In the rows, zero is written as 100.
Each path below is one point turned by a fixed rotation once a step. After each direction that follows a path, write how fast that rotation turns it, in degrees a step (0 if it stays still).
Each turn is a multiple of 5 degrees from 10 to 175, or 0.
Each row of a path follows its step; steps can be skipped.
path 1
step 0: 109,135,89,97,90,118,114,102,87,97,80,91,115,91,90,100,88,99,100,119,112,63,107,78,90,103,87,109,109,114,108,111,143,92,97,97,89,81,100,99,110,126,140,78,94,140,86,82,92,119
step 1: 103,94,112,93,105,128,91,61,110,103,93,108,92,98,77,104,140,110,96,83,93,58,93,102,65,112,113,98,85,132,110,118,122,103,107,102,120,88,83,118,94,134,101,118,105,119,98,98,90,91
step 2: 90,101,61,87,92,127,108,90,71,97,90,81,86,78,87,66,92,101,110,97,109,73,70,105,100,112,132,126,108,142,78,86,115,92,115,104,99,113,83,96,106,109,83,94,104,95,71,94,100,97
step 3: 116,89,100,110,76,124,108,56,107,86,64,103,79,106,106,96,87,90,117,99,131,75,101,115,100,72,98,101,76,134,84,108,106,95,100,77,90,84,86,77,95,105,130,79,89,109,107,93,82,104
step 5: 92,105,69,116,106,117,121,85,79,101,71,70,84,83,72,91,93,115,96,103,104,100,98,128,78,99,61,110,77,107,90,66,109,75,94,106,89,103,122,99,102,134,102,90,89,107,81,111,97,116
step 6: 92,67,123,96,97,145,103,95,95,89,86,115,52,126,102,102,86,89,101,77,90,72,101,106,79,115,77,110,82,121,131,90,99,74,104,97,79,86,105,89,109,104,105,100,112,116,102,108,99,97
step 7: 115,70,93,72,117,114,96,111,66,112,87,101,79,73,92,81,96,87,90,116,96,86,88,99,118,92,91,107,115,110,109,72,98,91,104,88,108,63,109,102,101,117,125,124,117,122,59,90,92,115
step 8: 104,71,111,81,98,115,110,65,111,108,81,94,77,81,77,102,92,120,115,100,99,100,127,139,94,113,76,116,104,85,100,85,132,109,85,83,110,110,76,75,89,123,120,110,107,100,90,92,84,113
step 9: 91,74,88,92,117,117,111,125,77,98,73,124,65,115,112,84,83,103,109,121,92,88,111,138,69,115,114,113,91,120,98,85,111,115,105,76,96,88,82,122,81,92,84,123,119,87,104,93,98,92
Directions:
96,102,103,106,87,105,102,94,114,100,98,96,92,101,90,105,99,97,99,94,100,98,110,99,95,95,98,98,102,95,96,103,97,110,101,105,98,98,102,96,98,99,105,106,97,102,104,104,94,108
145
103,107,100,103,105,98,95,102,98,95,95,96,94,101,103,100,101,94,108,99,98,103,99,108,90,105,105,97,100,104,103,104,106,100,100,99,95,99,105,88,100,85,100,95,104,104,100,97,107,111
115
102,99,97,99,105,99,101,108,103,97,96,89,109,95,97,106,101,100,98,98,99,92,105,109,91,106,95,98,91,93,95,105,107,100,95,99,111,104,98,108,99,104,97,106,100,100,106,98,105,102
95
97,110,101,110,94,98,92,95,95,99,107,105,103,99,102,97,104,95,100,105,99,96,97,93,104,105,101,103,97,103,95,106,106,102,99,101,100,103,86,105,94,103,95,100,93,109,103,103,103,108
25
95,100,92,105,100,105,104,103,109,98,103,110,98,100,107,102,96,102,108,101,96,97,99,102,98,106,91,108,99,99,87,96,101,103,99,106,100,106,98,99,108,98,98,89,105,92,94,99,97,101
115
path 2
step 0: 98,111,115,120,100,132,110,123,102,124,87,81,77,103,98,117,134,99,78,88,102,105,108,95,82,97,98,82,141,94,115,101,111,93,121,101,90,73,83,114,129,107,100,108,96,112,123,57,94,121
step 1: 117,114,111,117,104,121,128,90,97,111,90,77,73,128,93,136,132,85,69,79,101,129,131,104,96,93,118,70,114,118,80,87,83,98,97,109,107,92,97,99,123,102,99,108,95,92,122,104,100,79
step 2: 105,103,140,96,96,98,98,91,99,95,104,87,83,111,66,125,114,69,62,110,90,132,95,87,77,106,97,102,120,94,83,80,93,107,91,113,114,95,111,70,87,93,103,105,136,89,124,115,93,71
step 3: 111,90,109,107,90,110,102,99,126,67,89,75,81,83,84,121,109,95,83,111,73,97,84,79,90,113,108,107,137,92,94,107,104,115,90,110,98,94,104,100,76,82,134,81,135,123,139,98,93,115
step 4: 116,99,72,106,94,109,92,111,148,76,90,99,92,100,96,102,124,89,91,102,84,98,123,113,129,120,124,85,109,105,85,98,82,112,114,81,109,81,106,80,99,98,129,87,106,132,142,107,112,115
step 5: 89,115,110,72,92,87,78,125,107,83,112,114,100,107,107,98,131,91,94,117,98,114,100,126,91,131,135,82,96,99,96,85,68,109,134,97,113,89,102,74,122,124,96,85,119,107,125,94,101,111
step 6: 98,88,110,83,70,101,108,100,73,101,97,91,101,97,128,103,109,81,108,127,85,111,109,107,66,96,121,93,103,88,91,94,88,126,104,112,94,95,60,101,129,126,99,73,135,102,128,91,95,133
step 7: 119,76,95,104,90,124,94,75,116,139,101,87,77,119,91,100,100,56,117,100,82,101,124,88,75,95,101,87,85,91,109,110,92,112,105,99,108,85,71,93,113,123,112,86,110,93,123,111,117,133
step 9: 90,77,101,96,97,131,113,105,114,101,92,95,111,110,113,115,74,110,67,132,98,100,105,113,73,117,126,73,107,75,96,88,100,74,87,110,92,120,96,79,95,103,116,88,125,113,100,144,79,103
Directions:
97,99,107,108,99,103,95,103,104,99,102,91,110,97,93,101,103,98,100,110,94,97,97,100,102,97,104,96,99,109,100,105,108,102,102,106,95,99,100,99,95,95,103,99,99,100,96,115,108,93
60
100,107,106,100,109,96,101,104,104,106,111,104,101,100,92,107,104,95,101,101,104,105,90,96,110,103,102,106,93,93,94,97,104,95,101,95,98,94,100,103,99,109,101,99,107,95,96,102,102,105
125
100,93,104,97,107,92,87,96,98,102,96,95,95,100,103,114,100,100,99,100,93,103,110,92,104,94,95,104,99,102,101,94,95,99,101,111,98,102,99,104,100,101,98,102,98,95,98,104,97,107
65
97,107,99,101,106,105,98,99,105,96,98,102,103,97,106,101,100,103,93,99,97,99,99,100,101,98,111,95,99,100,95,100,88,87,104,97,100,98,105,100,113,105,95,103,91,97,100,106,95,90
95
93,112,93,107,107,99,102,94,91,105,97,104,104,105,106,106,100,91,102,93,102,104,94,92,92,90,101,96,101,102,106,101,102,105,104,103,97,99,98,93,103,97,101,99,103,96,106,102,106,101
60
102,105,100,108,103,103,94,99,111,103,93,98,90,91,100,102,102,93,103,97,103,90,105,109,103,98,100,103,98,100,109,103,101,94,98,93,96,102,98,106,99,97,101,95,99,92,106,93,109,102
100
path 3
step 0: 76,87,79,104,121,71,145,122,100,104,105,76,90,88,77,124,99,100,89,104,130,80,102,94,129,101,111,81,93,111,98,109,60,114,111,99,128,100,119,102,94,74,115,126,113,132,102,103,85,108
step 1: 94,100,103,85,128,72,104,114,86,58,89,110,87,106,101,96,71,91,96,84,117,101,75,120,124,97,96,100,85,120,70,100,53,85,92,132,94,91,118,107,87,86,107,126,109,112,124,108,73,111
step 2: 133,116,83,123,124,80,121,89,105,87,95,99,77,108,75,79,94,106,103,105,80,78,116,117,115,88,102,79,106,122,84,96,88,64,87,121,126,120,102,116,85,92,122,124,126,117,115,99,63,106
step 3: 102,92,86,108,137,77,111,110,103,107,114,84,94,104,89,83,69,101,84,83,91,101,115,60,110,106,94,86,98,105,97,118,71,80,93,112,100,121,136,100,51,100,94,118,143,108,111,101,98,69
step 4: 90,95,94,101,128,78,79,102,87,95,102,89,102,61,79,94,110,86,94,100,109,111,96,96,148,104,99,89,99,104,76,99,111,66,75,126,70,111,93,110,80,89,98,127,139,133,106,96,96,84
step 6: 83,105,87,121,113,91,109,124,95,115,116,111,95,87,102,117,104,73,110,109,121,78,90,96,135,102,101,84,81,96,124,105,71,57,93,112,110,81,144,97,76,85,97,130,126,110,92,127,92,112
step 7: 101,85,102,82,114,103,96,104,78,86,117,110,106,103,77,94,80,79,95,103,101,95,100,158,132,87,90,92,98,96,104,76,63,76,87,120,100,101,115,87,70,72,83,113,117,123,83,95,68,96
step 8: 124,109,97,108,119,134,119,102,121,106,94,84,87,90,83,90,81,91,101,112,100,115,99,124,121,79,87,88,95,100,98,98,76,66,104,122,137,99,119,94,90,121,122,100,151,124,97,107,74,78
step 9: 104,101,61,88,125,83,85,104,107,116,104,109,77,94,90,99,78,75,91,80,95,107,112,96,112,88,80,110,87,97,115,121,72,73,112,97,97,89,113,99,90,86,118,125,151,124,73,85,108,64
Directions:
103,102,102,98,94,96,101,97,107,108,103,91,104,98,96,108,103,97,102,97,99,97,93,106,108,104,99,103,93,103,97,92,87,100,100,97,104,95,105,95,108,97,92,97,90,98,100,103,93,103
55
90,95,93,93,109,98,101,96,95,99,88,95,103,102,101,96,103,97,104,103,102,101,100,98,100,95,95,100,87,90,102,95,96,102,102,98,87,105,104,98,97,98,93,103,97,98,99,99,101,105
120
105,93,106,102,97,104,109,105,98,92,103,102,92,107,104,99,97,95,106,105,87,95,103,103,96,102,103,103,87,100,102,101,102,96,92,101,101,97,100,98,94,96,96,95,99,104,106,101,96,106
70
92,85,100,97,100,95,97,105,101,96,107,99,97,96,95,105,104,94,94,99,102,106,103,96,96,100,101,94,106,106,109,102,95,106,90,98,96,99,103,99,96,90,98,96,97,96,97,105,99,94
115
path 4
step 0: 63,110,85,93,102,98,93,105,99,133,102,111,96,78,102,59,73,134,78,120,94,107,102,87,122,113,98,125,114,110,115,104,96,103,99,88,96,120,85,80,127,98,103,108,89,66,91,103,88,86
step 1: 114,74,80,104,96,62,59,119,77,137,105,75,81,107,102,89,80,91,104,107,75,86,106,95,112,120,116,94,108,94,91,88,101,93,121,123,106,92,95,72,102,91,82,116,120,97,104,121,102,105
step 3: 88,129,86,111,108,93,80,114,101,118,104,91,119,113,90,100,116,108,93,114,101,89,82,109,104,86,73,95,132,117,106,102,85,101,108,119,91,77,115,105,81,111,90,113,78,71,130,49,103,98
step 4: 87,86,81,107,112,98,98,116,73,120,82,92,130,118,105,88,114,113,84,103,95,108,100,98,115,90,102,125,108,103,72,112,137,119,110,105,95,94,128,121,100,125,120,120,72,95,106,136,93,88
step 5: 120,99,112,131,103,89,124,130,76,121,94,90,72,96,107,124,104,96,94,123,91,93,120,107,121,115,84,114,102,93,108,102,94,83,120,90,80,131,84,97,118,121,121,121,91,85,115,106,94,69
step 6: 108,92,114,116,93,89,110,117,115,117,86,107,94,60,113,103,94,97,102,76,90,96,104,100,121,115,83,110,72,92,128,102,119,109,103,125,103,60,122,81,89,97,81,131,115,96,136,98,96,85
step 7: 106,92,96,128,116,75,114,70,107,106,110,79,101,96,82,126,113,104,95,94,93,136,80,92,93,111,81,76,105,95,105,145,113,110,112,120,102,80,107,103,89,105,95,105,96,86,87,99,144,80
step 8: 68,80,97,80,128,114,109,89,115,130,92,81,112,97,96,84,99,113,92,120,119,117,116,101,115,91,92,128,100,127,123,115,84,99,74,123,105,107,92,110,104,106,116,103,103,80,108,85,121,65
step 9: 108,96,73,96,113,65,117,98,106,129,100,78,92,110,102,81,90,98,110,131,113,74,75,78,120,124,125,121,110,106,118,96,103,111,120,98,124,101,99,98,126,88,87,113,91,94,117,133,99,95
Directions:
104,102,92,90,88,105,90,95,97,97,103,95,100,106,106,101,93,106,101,97,98,92,106,99,96,103,93,103,107,105,93,97,99,108,102,97,102,99,102,94,110,97,99,101,100,93,97,95,102,101
35
100,106,104,99,105,100,94,97,105,105,97,101,103,99,101,98,104,100,101,99,106,104,98,94,93,107,103,103,98,97,90,103,94,104,103,101,110,94,101,99,97,117,107,94,100,97,94,90,96,95
85
97,104,105,106,98,91,98,108,92,104,95,97,108,99,104,94,107,100,102,94,96,97,98,90,93,91,103,98,104,104,103,92,94,103,98,99,94,107,105,94,101,98,104,97,104,98,94,98,104,108
35
91,101,103,109,99,104,96,93,102,93,99,103,105,96,98,98,97,108,98,106,105,101,94,102,108,95,98,95,101,108,90,113,95,96,103,96,93,94,111,99,100,98,101,101,106,97,100,99,105,105
90
99,104,106,105,98,94,106,89,100,103,107,98,98,103,99,97,102,101,101,96,94,111,105,111,105,96,102,100,98,99,99,91,96,97,106,96,102,100,104,107,110,95,103,101,95,96,91,94,96,96
140
path 5
step 0: 90,110,111,100,101,106,114,97,92,98,111,85,122,126,79,93,101,107,109,72,140,87,133,77,125,141,103,98,78,106,82,96,117,89,86,98,121,121,107,100,100,73,86,85,84,147,112,112,89,98
step 1: 88,107,110,61,105,104,92,76,76,68,106,96,102,106,109,115,82,96,103,128,113,77,145,114,93,108,100,116,98,93,101,72,80,112,92,81,93,64,108,113,102,127,91,72,129,96,114,116,123,83
step 2: 90,139,124,99,103,69,98,82,105,124,98,98,99,124,89,89,115,123,58,75,103,132,124,85,86,131,96,79,114,102,110,101,109,107,70,92,113,93,82,84,97,117,82,96,99,117,125,99,88,75
step 3: 98,117,107,91,95,109,109,122,99,113,122,94,103,72,129,94,80,109,117,112,113,93,137,78,101,114,94,93,110,99,96,76,126,105,142,89,77,97,111,114,73,111,50,100,121,103,121,92,123,92
step 4: 110,95,135,91,115,94,70,85,100,90,82,105,116,132,84,120,117,100,103,91,93,125,112,80,92,115,69,104,95,114,108,91,111,118,109,121,104,89,113,79,112,106,72,108,81,60,145,124,107,92
step 5: 94,117,108,117,96,100,78,104,107,93,114,79,78,71,114,108,89,111,85,104,79,93,123,69,117,106,90,64,104,92,57,81,98,80,91,87,119,82,120,125,99,132,74,134,75,106,98,102,112,112
step 7: 106,85,103,105,99,90,129,92,119,103,114,75,103,130,92,125,85,113,87,110,82,83,111,83,141,118,91,76,99,78,82,61,145,92,96,114,118,84,105,106,106,104,112,101,106,73,109,97,82,123
step 8: 100,108,92,72,104,95,100,98,99,90,103,80,105,128,115,122,60,90,110,96,112,100,110,48,77,111,92,105,73,99,83,95,54,100,84,106,89,124,100,96,71,111,112,127,110,115,103,129,82,110
step 9: 110,105,94,80,106,108,107,107,75,96,71,86,109,122,73,91,81,117,82,82,116,99,123,102,122,99,113,119,125,48,117,75,126,71,85,99,122,82,131,98,93,115,88,101,104,100,95,115,75,91
Directions:
102,106,96,100,100,107,90,100,93,103,97,101,94,103,105,107,97,101,104,87,103,102,105,102,96,97,97,101,104,92,99,95,97,111,104,106,103,94,97,101,108,92,104,95,103,92,96,96,96,97
145
105,93,104,98,100,108,100,100,107,96,103,98,103,104,103,102,95,104,111,101,97,108,101,109,99,98,102,107,96,97,107,101,92,106,93,99,101,94,104,102,87,99,94,106,102,103,102,91,105,97
145
99,98,95,106,100,98,110,109,107,105,111,101,103,98,105,100,97,99,108,95,98,102,95,100,96,109,97,93,103,98,101,103,107,108,100,101,98,100,100,92,92,103,104,88,102,93,107,102,96,102
90
85,94,98,98,100,100,97,97,97,99,96,98,98,109,105,99,99,97,101,105,106,104,94,107,98,101,87,100,108,105,109,96,99,98,101,97,99,101,100,91,97,99,99,105,94,96,98,104,91,91
155
102,97,97,94,101,97,91,95,97,97,102,100,93,93,98,97,98,96,102,89,99,96,99,107,100,104,103,98,103,103,103,103,93,99,94,96,107,94,114,101,99,111,99,92,94,103,98,109,97,104
90
